Named moves come first, each a turn or a mirror and shown by rows before and after it. Which of them, in which order, take the first row of each pair that follows to the second? Write the first one first, as in the answered first pair.
X:
[-17   1  -1  -9   6  10  24  14] |-> [-11   5   7   4   2   0  28  18]
[ 18   8  17  15   1 -12  11  -5] |-> [ -1   5 -11 -21  10  14   1 -17]
[-3  7 -7  1 -7 -8 11 14] |-> [ -5   5 -13  -4  -4  -3  10  12]
[-17  -8 -15 -16  -2  17  21   4] |-> [ -1  -5  11  14 -10  -6  31  15]
H:
[  0  -7  14 -17  -4  -3   0   6] |-> [ -9  -7   3 -14  -6  -2  -2  12]
[ -1  -6   8 -26   2  12  36  -5] |-> [-13  -6  -4 -23   1  13  34   1]
[-16   3 -17   5  -5  -6  11  21] |-> [ 19   1  23   0   4 -11  12  -1]
[ -3   0  -8  19 -13  -7   9  18] |-> [ 19   0  13  16 -10  -9   8   5]
W:
[ -8  -5  -2 -10 -16  17  -4  -5] |-> [ -2  -2   4   8 -20   6 -13  -2]
[  8  -7  24 -10   5  -3  20  -5] |-> [ 11  -4  25   3   2 -12  14  -2]
[ 12 -10  -6  -4   4   1  -8 -11] |-> [ 12  -9  -4  -1   3  -2 -10 -12]
[ 24   3  20  -3  13  -2 -29 -24] |-> [ 21   0  16 -20  18   8 -19 -25]
G:
[ 12   3   9 -15   4   6  37   3] |-> [ 20   7   8 -11  13  10 -19 -25]
[-11  -8 -22 -16   1  10  -2   0] |-> [-12  -7 -25  -7   0   8 -14   0]
[ 19  -6  -1  -6  16   5 -12  -5] |-> [ 12  -2  -8  17   5  -7 -11  12]
C:
[  8  -3 -13  -6  -7   7 -23  -2] |-> [ 13   1  -7   8 -11  -2 -22   5]
[  9  -4   8 -18   5   9   7  -6] |-> [14 -2 17  5 -2 -8  8  2]
[ 17  -1   7  19   0 -22   6   5] |-> [ -9  -5 -21  -3   2  -4  20  16]

Each pair is two moves apart.
[  1  -5  -3 -15   6  12   6  -8] |-> [  4   2   2  15  -1  -3 -16  -5]	G X
[ -7   7  -8  15 -13  -7  -3  -4] |-> [  1   7  -1  -1  -3   1 -15 -20]	C C
[-10   0 -11   5  -8  -3  -2  12] |-> [  8  -1   7   5  -2  -5 -16  -5]	C C
[  9  -4   7 -17   3   7  23  -4] |-> [ -7   3 -10  17  -9  -9   7  17]	W H
[ -5  -6  -4 -26  10  20  -5 -11] |-> [ 11  -6  18 -17   4  10  21  -3]	X W
[  2  -4  -6  10   6  -2 -45 -16] |-> [ 21  -7  26  26  -6 -23  10   6]	G H
[15  0 24  8  6 -5 -2 -7] |-> [-14  -3  -5   9  -2  -3  17  18]	G C
[ 7 -7 21 -3  0 -1 21 -1] |-> [-11  -8  -3 -19   5  14  16   0]	X H
[ 10   5  11  -7  12  12 -29 -29] |-> [-30   5 -31   4  -5   8   4  16]	C C
[-16   3 -26   1  -2  26 -16  -1] |-> [ -4   5 -12   9  -1  20 -31 -13]	C H
[  9   1   8  21  -3 -13  -3  -2] |-> [ 7 -2  8 -3  1 -3 24  0]	G W
[  4   3  -3 -32  14  24 -42 -38] |-> [ -3  10 -10  16   0  -2 -63 -19]	H W
[ 30   4  33  21  -8 -19   7   0] |-> [ 22  -1  29   1  -7 -12  38   8]	C H
[-18   0 -17  -4  -5   2  16  10] |-> [ -6  -3  -3 -17   1   6  24  -1]	W G
[ -5   1  -5  10   4  -2 -17   0] |-> [ 4  0  8 14  1 -9 -2  3]	W X
[ -6  -3 -11 -25  11  23  -9 -15] |-> [ 21   5  23  18   0  -7 -11  -9]	H C
[  4   4   7  29  -2 -12 -18  -1] |-> [ 12  -1  22  16  -2 -10  21   2]	W X
[12  0  9 -2  4  2 11  4] |-> [-1  3 -4  9 -2  0  5 13]	H W
[  8   3  19  28 -14 -10 -20   2] |-> [  3   2  10  16  -9  -1 -37 -10]	X C
[ 2 -2  3 12 -4 -7  2  2] |-> [-4 -2 -6  6 -3 -3 -9 -1]	X W
[ 12 -10  13 -14   7  -1   8  -5] |-> [ -8  -6 -11   5   1  -5 -19   4]	G H
[-12  -7  -6  18 -10  -8   2  11] |-> [10 -9 20  5 -4 -6 12 -3]	H G
[-24   5 -26 -16  10   9   2   9] |-> [ 20   7  24   1  14 -10 -17 -15]	C X
[ -6  11  -4 -24   1  -4  29  -5] |-> [-11  15 -16 -17   7  -1 -18 -20]	G H
[  0   2 -13  -7   9   7 -19 -12] |-> [ -1   0  -9 -18  11  14  -4 -10]	C W
[ -7   1  -7   9   2 -18  -2  12] |-> [  0  -3   0 -19  12  -6  10  -2]	H W
[-11  -1 -18   8   3  -1 -18  -3] |-> [  8   0   4  20   0 -12 -13  -4]	X H
[16 -3 27 -1  1 -8 32  1] |-> [ 23  -1  27 -14  11   2  -3 -23]	G W
[  9   5   5   0   3  -2 -11 -10] |-> [12  7 10  0  1 -3 -5 -8]	W X
[  8  14   7  15  -2   2 -22   3] |-> [-3  9  0  6 -8  5 18 22]	H G
[ 22 -10  15  -7   5  -1  12 -16] |-> [ 18  -7  15  15  -4 -12  16  -1]	X C
[ -5   0  12  23   7 -19   4   8] |-> [ -9  -2   0 -10  21   4 -16 -17]	W G
[ -6 -14  22  -8   7 -14  -4  -5] |-> [-15 -15  12 -11   3 -13   9   8]	C W
[-17  15   6  24  -7   3  11  -3] |-> [-22  16  -3  20  -5   8  -1  -5]	X W
[ 12   2  17  -9   2  -1   7 -10] |-> [  2   1   3 -14   5   7 -12 -14]	H C
[ 17 -11   3 -19  -7   5 -12  -3] |-> [ 17 -10  11  -6 -14  -6   5  10]	C G
[ -3  -3  -4  -4   5   5 -10  -5] |-> [ -9  -1 -10  -1   3   3  -2   4]	G W
[ 15   5  19  -7  -2  -6  10 -12] |-> [ 10   8  13  14  -9 -15   6   3]	G G
[ -9  -3 -19  16  -4 -10 -22  -1] |-> [-17  -8 -24   6  -8  -6  10  12]	C G
[ 36  -2  27  -2  -3 -10 -15 -10] |-> [ 17  -9  11 -33   0   5  30   2]	C G
[  7   3   5  17  -3 -18 -14   9] |-> [ 11   1   6 -13   8  -1 -20 -12]	X H
[ 14  -6  20 -15   2   4   2 -12] |-> [  2  -2  13  16 -13 -13   9  16]	G G
[  2   4  -3  -6   2   8 -12 -13] |-> [  0   2  -6 -15   3  12   3  -7]	C W
[-11 -10 -21 -13  -4  26  -6   0] |-> [ -6  -4 -18  17 -11   9 -27   6]	W X
[ 3 11  8  8 -2 -4 -4 13] |-> [  5  11   6  -3   2   3 -14   1]	X C
[11 -3 15  0  0 -2 11 -4] |-> [-13  -1 -15   6  -5   2  -6   5]	G H
[  1   3 -20   6  -8  -1  -4   6] |-> [ 16   4  -7   6  -4  -4 -14  -7]	C C
[12  3 15 -1  9 -3 24 -7] |-> [  7   8   8  24   3 -15  -2  -2]	G G
[  4   4  -4  10  -5 -18 -16   5] |-> [ 11   2   1  -5   1 -10 -20  -8]	X H
[-14  14  14  23 -18 -14  28  15] |-> [-30   9 -16 -21   0  22 -11 -15]	X G
[ 10  -5   8 -25   5  11  27  -4] |-> [-14  -2 -16   2  -6  -1  25  23]	W C
[ -2  10 -10  -6  15   9 -30  -8] |-> [  5  16   3  23   5 -13 -24   9]	H C
[ 12 -10  22   0   8  -1   9 -19] |-> [ -6 -11   5   0   1   1  32   3]	C W
[ 35 -13  18  -9   9  15  23   8] |-> [ 11 -10  -2   8  -3   7  33  33]	W C
[ -8  -1 -11  -6   2   6 -31  -3] |-> [  4  -2  11   6  -6 -11  22  20]	X G
[ 20   0  25   7   5 -21 -10  -6] |-> [-12   1 -10  16  -7 -20   3  25]	G H
[13 -3 22 -9 -3  4 17 -9] |-> [-13   3  -7  18 -15  -6   3  15]	H W
[-7  0 -7  0 -5 -3 27  7] |-> [ 11   3   9  17  -1 -10 -12 -12]	G W
[ -4  -4 -17 -22   0  20  15   0] |-> [  0  -2  -9 -13  -6  11  30   8]	X C
[-10  -6  -9 -19   2  11   9   3] |-> [  7   1   7   9   3  -3 -24  -6]	G C
[-13  -4 -19 -12 -13   5  15  27] |-> [  8  -9   1 -36   3  17  10  -1]	X G
[ -8   5  -9  20   1  -3 -22   1] |-> [  2   2   8  23  -4 -10  15  12]	H G
[ -5   3 -12  -2   4   2 -20  -8] |-> [ -9   3 -14   9  -3  -5 -15   6]	C C
[ 23  -4  19 -13  -6   4  19 -12] |-> [ -1   1  -6  13 -20  -8  24  19]	H X
[ 24   7   4 -22   1   6 -14 -26] |-> [ -2  10 -26  -2  -7   1 -32  -8]	G X
[ -6  -8 -10 -14   7  17 -17 -14] |-> [  1  -8  -2  -3   6   9 -28 -17]	C X
[-17   5 -23   4  -2   4 -31  -1] |-> [-25   2 -28   2 -10   1   2  18]	W G
[ 1  5  7 18  1 -5 -1  0] |-> [-9  1 -2  6  1  1 16  6]	G H
[ 16   2  10   5  -1  -6 -17 -21] |-> [-20   1 -27  -2  -5   4  -7  -1]	C X
[ 17 -15  -8 -33 -11  -5   7  -7] |-> [ 18 -15 -11 -33 -10  -4  -2 -12]	C X
[-18  11 -17  14 -13 -10 -15  -2] |-> [-16  10 -11  16 -17 -15   8  10]	H C
[ 10   2  22  18  -9 -21  44  29] |-> [  0  -2  -8 -34  21  24 -34 -29]	C G
[ -3  -9 -21  23 -21 -22   2  27] |-> [-15 -11 -36   8 -15  -9 -12  21]	X W
[  8   0   2 -18   4  12  22   0] |-> [ 22   5  15   4   6  -1 -12 -12]	C G
[ -3   2  -4 -10  -4   8   2  -2] |-> [-4  3 -2 -4 -7  4  9  4]	X C
[-13 -18  -1  -9   1  17  16  -2] |-> [ -1 -14   6   5   3   9 -20 -16]	H G
[-26   9 -28  -5   0  -5  10  30] |-> [ -1   4  -2 -41  15   9  27   4]	X G
[ -4  -4  -5 -28  -1  11   2 -14] |-> [-14   0 -10  11 -17 -11  11  16]	X H
[  9  10   1 -12  19  13 -23 -37] |-> [ 15   7  12 -24  19  13   3 -33]	X W
[  1   3  -1  15 -11  -4  11  12] |-> [ -8  -1 -15  -8  -1  17  -4  -5]	X G
[ -4 -13 -13 -25   7  14 -11  -9] |-> [ 24 -10  24   5  -2 -14   0  -4]	H X
[ -5  13 -12   4  -8   0 -18   0] |-> [  4  13   2  15 -12 -10   4  10]	H G
[-22   3 -40  -9   0  -2  -1  13] |-> [ 22   7  15  21  -5 -32  11   8]	X H
[-24   2 -24   2  -9   4   2   6] |-> [  8  -2  10 -19   4  10  -1 -26]	H X
[ -6   1 -13   4  -1   4 -22  -8] |-> [ -8  -1  -8  11 -10  -6  15  13]	C G
[-14   7 -17   8  -4  -4 -27   1] |-> [ 13   4  15 -13   7   3 -15 -23]	W H
[  9  12  -5 -23   2  -3   6 -13] |-> [  1  15  -9  -2  -7 -15  18   6]	C C
[  3  -2   1 -25  12  18   2 -16] |-> [ 19   4  23  17  -1 -13   6  -2]	C G
[  7   2  10  13  -4 -11  -4   1] |-> [  6   2   6   7   2  -6 -17  -8]	X C
[  7   7  -4   6   9  -7 -30  -4] |-> [ 20   7  15  11   4 -18  -7   3]	W X
[  0  -9  -7  17  -3 -15  12   8] |-> [ -6  -8 -18  16  -1 -12  -4   5]	X W
[ -8   2 -11  -8   3   8  -9  -9] |-> [-1  3  2 14 -8 -8  5  6]	C G
[ -4   5  -2  -4   5  10 -27 -16] |-> [-12   8  -8  19  -6  -1 -21   4]	X H
[ -7 -12 -29 -13   1  14  11  12] |-> [ 24 -13   6 -20   7  11  19  -5]	X G
[-8  3  1 16 -2  3 16 14] |-> [  1   3   4   6   7  11 -19 -12]	G G
[-14  -1 -15  -1  -1   6  -7  -7] |-> [ -9  -3  -8 -12  -1   9  14  -5]	X W
[ -2   4  11  10  -5 -13  -1   6] |-> [-12   0  -5 -15   3   6  -1  -4]	C G
[ 15  10  15  30  -6 -21  -9  -3] |-> [-24   6 -34   7  -2   3 -18   2]	H X
[  1  -8  14   3  -2  -4   3 -13] |-> [ -9  -6   2  10  -4  -4 -10  -7]	X G
[  2   5  12  20   3 -13 -14 -13] |-> [-15   0  -3   6  -1  -5  28   8]	H G
[-12  -4  -8  23   0  -9 -32   1] |-> [ 15  -6  23   8  10  -4 -25 -19]	C H
[ 10   1   7  16  -1 -14 -25  -8] |-> [-19  -7 -21 -16   2   7   5   4]	G X
[ 13   3  13 -21   6   5 -11 -19] |-> [15  3 22 -3 -5 -8 20  4]	C G
[ -8  -4  -7  -6  10  23 -12  -8] |-> [ 3  0 11 26 -2 -2  7 11]	C G
[ 12   1 -11 -14   7  21   1  -6] |-> [ 19   7  -5   8   3   8 -21  -6]	G H
[ 10  -9   5  15 -14 -27   4  18] |-> [ -4 -14 -19 -30   2   5 -11  -3]	C G
[ 23  -2  29  23   2 -22  -7 -21] |-> [-15 -12 -20 -30  14  19   0 -24]	G X
[-14  -1 -11  -8   1   1   4  14] |-> [  0  -2   5 -18   6   4   9   2]	X G
[ -8   8 -14 -18  -1   1  31  24] |-> [ 25  10  16 -16  12   0 -25 -18]	H G
[  9  10  21  15 -14 -16  47  31] |-> [  1   9  -6 -35  18  26 -38 -30]	C G
[  8   5  -2   5  -1   0 -25  -5] |-> [ -5   2 -11 -10  -3   7  17  13]	G W
[-6  3 -6 12 -9 -8 16 14] |-> [ -8   3 -15  -5   2   7 -20  -9]	C G
[ -9   0 -10   3  -5   1  -1   8] |-> [-8 -2 -9 -2 -5  6  6  8]	X W
[-10  -5 -15 -29   9  13   0  -9] |-> [ 13  -2  10 -15  10   4 -20 -25]	C X
[  1 -12  -2 -22   2  26  -2  -6] |-> [ 18  -7  20  21 -11  -3  -2   5]	C G
[-11  -4   1 -13  15  12  17  -8] |-> [ -4   4   3  22   9  -7 -16  -4]	G C
[-12  -5 -17  -6   5   7  25   9] |-> [-12   0 -21  13   6   1 -21  -3]	G G
[ -3   1  -3  17  -4  -8 -22   3] |-> [ 7 -3 12  4 -4 -8 23  9]	G H
[ -6   1  -9   0  -9   8 -25 -14] |-> [ -5   1  -7   8 -12   3 -26  -9]	C X
[ 15  -2  13  39 -10 -21   5   5] |-> [ 28  -9  28  -5   4   0  26 -16]	C H
[ 8  9  2  7 -5 -9 27 21] |-> [ 16  12   4   8   3  -4 -31 -10]	G G
[ 18   4   5 -13  11 -15   9   2] |-> [ -2   5 -21  -2   7 -15 -13   9]	G H
[  0  -1   3  -7   9  -7 -26  -7] |-> [ -4  -4   5 -18   5  -6  19  11]	G G
[ -8   2  -1  15 -11  -9 -24 -10] |-> [-15   2  -9  10 -12  -6 -22  -6]	X C
